In the rows, 128 means zero.
Each run below is a few steps of one of 7 hidden systems, one row a step.
k426, seq 1:
[[122, 139, 142, 181, 92, 112, 102, 97, 128, 84, 128, 114, 168, 130, 97, 114, 110, 189, 121, 125],
[142, 167, 120, 161, 123, 113, 105, 181, 101, 108, 155, 127, 151, 103, 137, 136, 138, 190, 167, 157],
[162, 151, 129, 90, 142, 138, 87, 210, 124, 147, 146, 157, 135, 128, 159, 127, 111, 110, 155, 144],
[165, 134, 134, 110, 147, 141, 95, 130, 142, 177, 139, 168, 124, 181, 115, 109, 121, 78, 95, 115],
[146, 126, 106, 160, 157, 132, 148, 72, 128, 166, 144, 143, 102, 150, 99, 127, 187, 117, 95, 117],
[117, 99, 100, 121, 142, 153, 171, 98, 126, 123, 121, 121, 91, 79, 141, 154, 195, 130, 143, 128],
[103, 73, 137, 79, 99, 165, 133, 116, 145, 90, 86, 121, 131, 85, 148, 143, 119, 120, 142, 116],
[112, 101, 147, 135, 73, 129, 98, 100, 142, 91, 98, 122, 178, 141, 107, 108, 84, 156, 111, 109]]
k989, seq 2:
[[84, 175, 160, 126, 177, 91, 123, 139, 89, 127, 155, 120, 115, 148, 102, 147, 94, 153, 150, 154],
[65, 119, 148, 117, 156, 143, 130, 144, 96, 139, 133, 133, 104, 154, 123, 178, 86, 136, 112, 176],
[83, 79, 128, 117, 113, 149, 151, 139, 138, 155, 109, 122, 101, 162, 144, 148, 92, 85, 84, 143],
[120, 97, 121, 139, 98, 117, 174, 132, 174, 141, 115, 103, 84, 135, 153, 109, 127, 63, 102, 102],
[139, 135, 132, 140, 123, 100, 167, 128, 172, 97, 133, 91, 76, 84, 150, 107, 147, 95, 151, 99],
[121, 152, 154, 116, 137, 111, 142, 118, 132, 65, 126, 89, 116, 65, 135, 131, 119, 148, 175, 127],
[95, 148, 153, 109, 128, 109, 133, 126, 91, 89, 106, 89, 172, 112, 123, 137, 76, 172, 152, 146],
[88, 143, 132, 129, 122, 93, 143, 161, 84, 148, 116, 104, 168, 168, 127, 131, 70, 146, 123, 150]]
k496, seq 3:
[[89, 102, 123, 83, 107, 137, 159, 151, 96, 114, 85, 100, 162, 100, 159, 151, 95, 142, 151, 146],
[114, 129, 148, 85, 96, 96, 124, 174, 139, 100, 110, 110, 146, 112, 149, 104, 77, 114, 174, 104],
[114, 157, 175, 147, 113, 78, 118, 126, 161, 91, 139, 100, 112, 137, 113, 94, 73, 114, 132, 105],
[108, 154, 166, 178, 144, 122, 145, 106, 140, 103, 138, 86, 88, 135, 121, 143, 85, 124, 83, 163],
[122, 124, 139, 120, 152, 166, 166, 136, 126, 134, 114, 98, 90, 118, 166, 165, 101, 92, 92, 175],
[128, 100, 118, 65, 129, 135, 180, 138, 134, 154, 88, 109, 120, 123, 165, 125, 115, 64, 127, 114],
[89, 105, 123, 97, 109, 76, 182, 107, 131, 134, 101, 101, 127, 131, 122, 100, 124, 103, 158, 77],
[57, 122, 148, 134, 125, 87, 148, 104, 123, 85, 129, 99, 108, 108, 101, 136, 116, 163, 162, 117]]
k496, seq 4:
[[97, 105, 92, 140, 103, 98, 125, 159, 102, 179, 136, 160, 153, 177, 111, 120, 146, 147, 132, 114],
[103, 111, 108, 165, 106, 114, 98, 175, 140, 125, 172, 166, 95, 121, 123, 137, 164, 156, 164, 121],
[159, 114, 132, 154, 121, 167, 77, 116, 176, 91, 156, 163, 92, 98, 120, 129, 165, 135, 129, 117],
[187, 125, 123, 155, 115, 177, 109, 72, 146, 116, 112, 135, 157, 117, 121, 121, 155, 141, 82, 132],
[177, 145, 95, 143, 128, 141, 150, 122, 89, 154, 107, 112, 189, 122, 143, 126, 155, 162, 114, 153],
[159, 168, 105, 101, 157, 106, 133, 176, 83, 163, 142, 138, 157, 121, 140, 121, 150, 143, 179, 133],
[135, 156, 140, 98, 165, 97, 88, 139, 126, 151, 162, 173, 119, 155, 93, 111, 135, 121, 166, 97],
[102, 117, 138, 156, 138, 128, 83, 94, 136, 145, 155, 173, 112, 180, 73, 132, 132, 140, 99, 121]]
k580, seq 5:
[[177, 168, 102, 123, 160, 123, 147, 111, 86, 142, 125, 123, 165, 103, 127, 125, 179, 161, 155, 133],
[123, 128, 108, 78, 162, 135, 126, 125, 90, 130, 131, 155, 139, 90, 120, 148, 173, 161, 188, 123],
[91, 82, 119, 86, 121, 145, 86, 108, 123, 126, 126, 185, 141, 129, 94, 140, 153, 154, 157, 103],
[105, 80, 108, 161, 76, 140, 88, 124, 134, 130, 129, 165, 158, 152, 105, 127, 145, 170, 113, 116],
[157, 115, 104, 184, 75, 153, 97, 171, 136, 115, 135, 135, 157, 117, 151, 127, 143, 167, 114, 146],
[206, 149, 124, 130, 110, 158, 91, 168, 152, 104, 133, 130, 153, 88, 163, 114, 136, 132, 140, 135],
[206, 170, 137, 105, 146, 129, 97, 107, 139, 119, 127, 141, 162, 111, 117, 94, 144, 124, 149, 100],
[156, 166, 119, 125, 168, 110, 122, 79, 93, 138, 136, 143, 161, 128, 87, 118, 172, 168, 150, 115]]
k410, seq 6:
[[116, 128, 101, 116, 159, 93, 193, 95, 110, 161, 126, 111, 101, 118, 123, 122, 179, 113, 154, 103],
[84, 113, 112, 109, 145, 124, 138, 127, 103, 109, 138, 138, 111, 84, 119, 160, 167, 172, 190, 127],
[84, 95, 139, 118, 100, 155, 83, 119, 118, 86, 117, 150, 158, 114, 110, 151, 110, 189, 143, 137],
[136, 115, 132, 169, 70, 135, 92, 129, 138, 119, 114, 128, 181, 160, 117, 109, 91, 158, 90, 128],
[192, 154, 119, 176, 94, 110, 123, 170, 155, 142, 140, 113, 141, 144, 155, 87, 123, 107, 106, 120],
[189, 172, 144, 114, 160, 125, 130, 158, 157, 130, 148, 121, 89, 108, 155, 111, 134, 74, 141, 123],
[124, 152, 162, 84, 201, 139, 133, 89, 125, 128, 135, 129, 84, 123, 109, 146, 117, 95, 131, 134],
[77, 115, 126, 117, 170, 137, 156, 76, 81, 156, 117, 131, 121, 152, 96, 166, 135, 145, 107, 152]]
k606, seq 7:
[[82, 83, 121, 139, 82, 91, 137, 139, 161, 141, 127, 134, 107, 162, 120, 101, 117, 99, 123, 80],
[86, 100, 122, 193, 91, 119, 149, 131, 157, 94, 139, 103, 80, 111, 137, 139, 136, 138, 115, 132],
[124, 126, 142, 150, 117, 161, 149, 137, 130, 77, 110, 81, 119, 79, 165, 162, 107, 145, 116, 175],
[169, 152, 142, 107, 127, 146, 150, 119, 113, 118, 85, 84, 181, 116, 155, 119, 88, 118, 104, 150],
[166, 178, 128, 128, 150, 89, 158, 109, 100, 170, 117, 102, 167, 162, 115, 95, 119, 116, 113, 119],
[108, 173, 133, 135, 178, 74, 141, 143, 100, 165, 165, 130, 100, 162, 103, 125, 128, 123, 148, 130],
[64, 117, 152, 93, 154, 121, 114, 160, 127, 138, 149, 151, 80, 152, 118, 155, 93, 106, 143, 135],
[78, 60, 129, 107, 93, 153, 127, 133, 154, 134, 103, 141, 109, 154, 137, 137, 98, 93, 98, 119]]
k26, seq 8:
[[139, 110, 102, 153, 115, 145, 123, 204, 149, 141, 154, 143, 81, 111, 171, 143, 157, 113, 138, 145],
[161, 103, 141, 94, 120, 166, 112, 121, 184, 118, 115, 142, 97, 111, 149, 116, 125, 63, 113, 104],
[153, 133, 141, 135, 141, 132, 151, 33, 144, 115, 104, 106, 134, 125, 99, 109, 143, 118, 96, 103],
[117, 147, 109, 155, 134, 110, 171, 99, 89, 106, 118, 89, 151, 90, 125, 140, 158, 187, 150, 144],
[103, 119, 120, 83, 116, 127, 116, 185, 101, 110, 118, 133, 156, 94, 149, 145, 117, 160, 189, 138],
[117, 117, 152, 76, 122, 126, 71, 144, 134, 140, 124, 173, 155, 168, 104, 112, 85, 115, 138, 103],
[138, 143, 130, 178, 137, 113, 102, 105, 130, 162, 154, 153, 128, 189, 84, 113, 131, 135, 83, 125],
[153, 141, 98, 202, 132, 138, 142, 161, 130, 146, 162, 124, 93, 121, 150, 146, 173, 140, 106, 162]]
k410, seq 9:
[[95, 108, 93, 149, 142, 123, 185, 134, 113, 141, 135, 111, 79, 102, 146, 160, 179, 128, 140, 142],
[89, 86, 121, 88, 113, 156, 144, 135, 120, 92, 102, 119, 126, 71, 153, 159, 134, 147, 165, 135],
[96, 104, 150, 111, 85, 122, 116, 95, 129, 82, 91, 112, 174, 119, 107, 115, 87, 157, 137, 106],
[133, 156, 137, 187, 90, 81, 123, 132, 123, 119, 136, 99, 170, 154, 109, 94, 100, 167, 118, 122],
[167, 179, 130, 164, 127, 107, 112, 207, 129, 133, 164, 117, 126, 125, 160, 118, 113, 131, 139, 153],
[151, 149, 160, 82, 160, 147, 99, 173, 145, 132, 141, 140, 98, 132, 148, 132, 87, 77, 131, 142],
[103, 121, 155, 98, 165, 128, 139, 84, 135, 155, 121, 132, 95, 173, 101, 130, 96, 76, 95, 119],
[82, 107, 102, 153, 142, 109, 187, 100, 106, 169, 128, 115, 94, 151, 117, 144, 157, 123, 106, 130]]
k426, seq 10:
[[74, 138, 137, 108, 172, 109, 140, 76, 79, 136, 128, 130, 134, 146, 77, 149, 130, 164, 142, 134],
[52, 98, 104, 111, 126, 102, 151, 151, 92, 148, 125, 137, 124, 135, 120, 153, 140, 156, 166, 127],
[78, 81, 117, 124, 80, 104, 140, 189, 145, 141, 126, 129, 109, 148, 151, 121, 100, 103, 136, 113],
[127, 122, 141, 180, 87, 113, 134, 150, 175, 128, 133, 101, 101, 158, 142, 104, 89, 91, 84, 123],
[161, 173, 144, 191, 139, 123, 156, 119, 138, 111, 138, 77, 106, 122, 143, 127, 114, 123, 88, 162],
[155, 181, 146, 105, 179, 135, 164, 119, 96, 118, 117, 85, 133, 95, 151, 147, 112, 124, 136, 164],
[122, 149, 148, 43, 171, 120, 140, 110, 92, 138, 103, 123, 156, 130, 118, 128, 98, 112, 158, 125],
[75, 121, 134, 90, 142, 82, 130, 98, 106, 154, 125, 144, 140, 172, 80, 113, 117, 130, 147, 93]]
k580, seq 11:
[[86, 109, 96, 135, 138, 109, 129, 114, 88, 168, 142, 161, 138, 158, 90, 137, 173, 168, 143, 118],
[91, 79, 95, 153, 106, 160, 108, 162, 124, 132, 144, 165, 108, 119, 136, 166, 164, 164, 135, 147],
[145, 76, 121, 131, 76, 186, 87, 150, 168, 105, 116, 154, 131, 110, 154, 131, 128, 123, 111, 127],
[189, 124, 127, 147, 74, 134, 111, 117, 168, 112, 109, 120, 171, 125, 139, 82, 127, 120, 107, 101],
[187, 182, 123, 163, 124, 94, 138, 125, 123, 112, 136, 95, 160, 102, 131, 95, 146, 155, 147, 117],
[149, 185, 142, 110, 180, 118, 117, 129, 97, 103, 150, 124, 132, 86, 120, 140, 143, 164, 180, 143],
[113, 130, 146, 67, 176, 150, 90, 101, 96, 130, 127, 169, 145, 132, 91, 151, 125, 150, 152, 133],
[99, 94, 107, 114, 125, 139, 105, 107, 96, 174, 118, 175, 164, 178, 93, 138, 137, 151, 111, 125]]
k26, seq 12:
[[122, 127, 164, 82, 152, 147, 143, 118, 142, 132, 105, 109, 104, 145, 139, 136, 71, 67, 100, 138],
[98, 136, 139, 128, 151, 100, 188, 75, 108, 155, 103, 87, 119, 161, 113, 124, 105, 104, 94, 129],
[76, 132, 118, 150, 126, 80, 195, 148, 102, 134, 124, 79, 110, 126, 144, 136, 120, 134, 142, 139],
[74, 109, 149, 106, 103, 105, 138, 184, 140, 105, 122, 105, 102, 120, 156, 134, 74, 108, 155, 128],
[96, 121, 175, 116, 110, 120, 110, 121, 152, 114, 112, 117, 123, 166, 115, 118, 46, 97, 95, 122],
[116, 151, 147, 180, 130, 111, 151, 106, 119, 137, 124, 91, 132, 172, 118, 125, 82, 129, 69, 156],
[128, 155, 122, 157, 134, 114, 176, 177, 106, 140, 129, 79, 117, 123, 172, 145, 104, 122, 116, 175],
[126, 140, 147, 77, 146, 119, 155, 178, 134, 134, 116, 100, 101, 116, 169, 130, 81, 73, 143, 135]]
k606, seq 13:
[[157, 120, 122, 102, 133, 126, 97, 83, 143, 153, 126, 173, 151, 157, 86, 95, 162, 117, 131, 76],
[112, 109, 103, 156, 133, 123, 109, 103, 128, 138, 162, 171, 105, 129, 90, 132, 196, 162, 148, 105],
[105, 102, 115, 121, 122, 161, 87, 152, 128, 96, 150, 167, 114, 82, 133, 162, 158, 172, 170, 137],
[153, 94, 130, 105, 84, 174, 74, 138, 149, 91, 108, 154, 167, 102, 139, 124, 122, 145, 136, 120],
[190, 128, 113, 167, 90, 144, 98, 99, 152, 120, 122, 140, 172, 126, 120, 95, 158, 149, 105, 107],
[186, 172, 114, 180, 155, 130, 109, 116, 125, 121, 165, 138, 125, 105, 116, 125, 186, 164, 137, 135],
[160, 164, 147, 96, 180, 156, 79, 134, 112, 115, 155, 160, 123, 100, 119, 152, 139, 147, 163, 148],
[146, 113, 139, 70, 144, 160, 70, 108, 131, 140, 120, 182, 156, 148, 99, 125, 125, 120, 130, 109]]
k989, seq 14:
[[157, 188, 142, 135, 182, 104, 132, 139, 105, 171, 154, 124, 119, 168, 118, 124, 110, 104, 110, 148],
[116, 140, 131, 99, 201, 147, 141, 121, 108, 163, 146, 147, 78, 137, 121, 164, 142, 102, 125, 152],
[82, 75, 124, 82, 149, 162, 147, 86, 127, 139, 105, 143, 95, 124, 118, 160, 142, 105, 121, 124],
[87, 65, 108, 136, 85, 130, 168, 83, 145, 123, 96, 116, 121, 122, 123, 124, 153, 123, 115, 97],
[124, 105, 101, 175, 65, 99, 151, 147, 153, 103, 130, 105, 127, 101, 145, 105, 158, 147, 146, 100],
[149, 150, 136, 144, 92, 108, 98, 184, 150, 85, 147, 120, 135, 90, 149, 110, 118, 150, 170, 119],
[154, 176, 175, 120, 134, 125, 76, 148, 128, 91, 136, 123, 158, 122, 123, 118, 69, 147, 138, 143],
[143, 178, 158, 131, 166, 128, 120, 116, 94, 142, 125, 111, 158, 164, 114, 134, 75, 136, 90, 168]]

Which system made each run below?
seq 15:
[[126, 180, 164, 116, 145, 100, 96, 180, 110, 119, 146, 123, 143, 146, 128, 126, 63, 138, 146, 150],
[112, 162, 164, 114, 172, 125, 116, 135, 107, 149, 137, 127, 120, 174, 112, 144, 65, 111, 98, 162]]
 | k989
seq 16:
[[92, 143, 146, 156, 114, 88, 134, 183, 142, 94, 156, 102, 85, 104, 145, 132, 102, 135, 163, 135],
[89, 136, 176, 124, 126, 130, 116, 160, 139, 88, 132, 106, 97, 119, 142, 149, 57, 120, 128, 157]]
 | k410
seq 17:
[[151, 155, 174, 67, 158, 138, 118, 131, 140, 111, 108, 111, 130, 121, 141, 121, 68, 84, 131, 131],
[128, 156, 145, 102, 158, 82, 143, 92, 114, 170, 120, 120, 142, 182, 92, 96, 101, 95, 116, 103]]
 | k580
seq 18:
[[175, 139, 137, 123, 163, 166, 103, 88, 128, 160, 124, 155, 137, 162, 111, 129, 131, 106, 77, 138],
[133, 111, 85, 137, 126, 135, 152, 124, 93, 198, 113, 142, 162, 176, 127, 128, 153, 129, 94, 137]]
 | k496
seq 19:
[[161, 173, 114, 163, 162, 87, 169, 132, 133, 149, 162, 108, 87, 118, 133, 111, 173, 110, 142, 120],
[116, 140, 135, 88, 175, 138, 121, 140, 114, 103, 150, 141, 92, 78, 131, 159, 152, 140, 187, 139]]
 | k989
seq 20:
[[162, 118, 82, 157, 125, 123, 124, 124, 129, 182, 149, 165, 131, 156, 113, 110, 197, 127, 118, 105],
[155, 104, 94, 138, 125, 149, 140, 126, 163, 134, 143, 146, 80, 90, 147, 130, 203, 105, 141, 110]]
 | k426
seq 21:
[[74, 91, 97, 138, 102, 132, 134, 177, 91, 157, 124, 142, 144, 149, 140, 158, 125, 160, 128, 157],
[134, 93, 111, 121, 79, 124, 112, 196, 157, 159, 123, 147, 133, 157, 158, 102, 107, 88, 118, 107]]
 | k26
seq 22:
[[175, 176, 158, 131, 122, 102, 118, 109, 135, 111, 115, 97, 176, 137, 119, 85, 85, 125, 119, 115],
[167, 203, 140, 144, 174, 83, 131, 147, 104, 157, 158, 118, 132, 153, 118, 108, 119, 125, 135, 138]]
 | k410
seq 23:
[[113, 157, 109, 154, 129, 81, 147, 135, 80, 131, 136, 108, 168, 123, 112, 124, 148, 192, 164, 133],
[108, 132, 126, 113, 120, 118, 85, 212, 117, 121, 155, 156, 126, 116, 143, 143, 118, 152, 181, 138]]
 | k26
seq 24:
[[137, 146, 130, 162, 115, 78, 127, 107, 155, 99, 153, 120, 115, 107, 102, 91, 161, 144, 165, 82],
[120, 158, 145, 159, 137, 127, 94, 132, 118, 75, 159, 125, 127, 87, 116, 148, 132, 196, 161, 153]]
 | k989
seq 25:
[[136, 133, 113, 104, 149, 146, 139, 200, 110, 174, 134, 135, 111, 136, 172, 152, 116, 94, 123, 165],
[126, 108, 142, 56, 145, 134, 126, 128, 154, 150, 113, 147, 100, 148, 129, 115, 107, 53, 129, 99]]
 | k989
seq 26:
[[126, 95, 103, 86, 115, 112, 140, 81, 128, 146, 101, 149, 158, 131, 103, 101, 169, 126, 155, 68],
[111, 117, 107, 170, 104, 92, 116, 100, 128, 120, 149, 147, 135, 131, 87, 110, 176, 176, 150, 92]]
 | k989
seq 27:
[[115, 153, 169, 96, 164, 102, 130, 127, 158, 108, 148, 120, 70, 116, 121, 121, 103, 81, 156, 107],
[67, 137, 161, 136, 174, 120, 142, 89, 114, 118, 140, 112, 81, 142, 94, 161, 102, 135, 113, 153]]
 | k410
seq 28:
[[91, 126, 125, 161, 138, 134, 104, 134, 125, 92, 167, 146, 91, 91, 114, 164, 161, 183, 162, 146],
[125, 107, 147, 98, 111, 187, 77, 149, 128, 86, 113, 146, 152, 98, 143, 157, 99, 155, 135, 156]]
 | k606
seq 29:
[[54, 80, 123, 110, 116, 124, 131, 163, 136, 119, 136, 141, 81, 114, 136, 157, 127, 126, 160, 126],
[63, 75, 146, 139, 81, 137, 124, 119, 156, 83, 111, 117, 108, 122, 123, 141, 94, 136, 118, 123]]
 | k410
seq 30:
[[185, 149, 145, 140, 113, 134, 132, 122, 170, 78, 123, 93, 120, 72, 153, 105, 129, 113, 136, 114],
[160, 169, 177, 110, 155, 152, 87, 97, 133, 75, 126, 122, 144, 99, 113, 131, 96, 144, 134, 141]]
 | k426
seq 31:
[[163, 120, 114, 115, 153, 193, 144, 103, 107, 145, 101, 125, 142, 113, 149, 160, 143, 122, 87, 170],
[176, 136, 93, 80, 147, 129, 163, 130, 99, 172, 104, 129, 164, 120, 151, 112, 164, 109, 148, 114]]
 | k606
seq 32:
[[75, 112, 150, 98, 95, 96, 114, 163, 141, 90, 120, 120, 129, 116, 132, 122, 82, 134, 175, 107],
[105, 142, 167, 145, 107, 94, 79, 151, 150, 111, 149, 141, 126, 169, 103, 108, 69, 129, 124, 117]]
 | k580
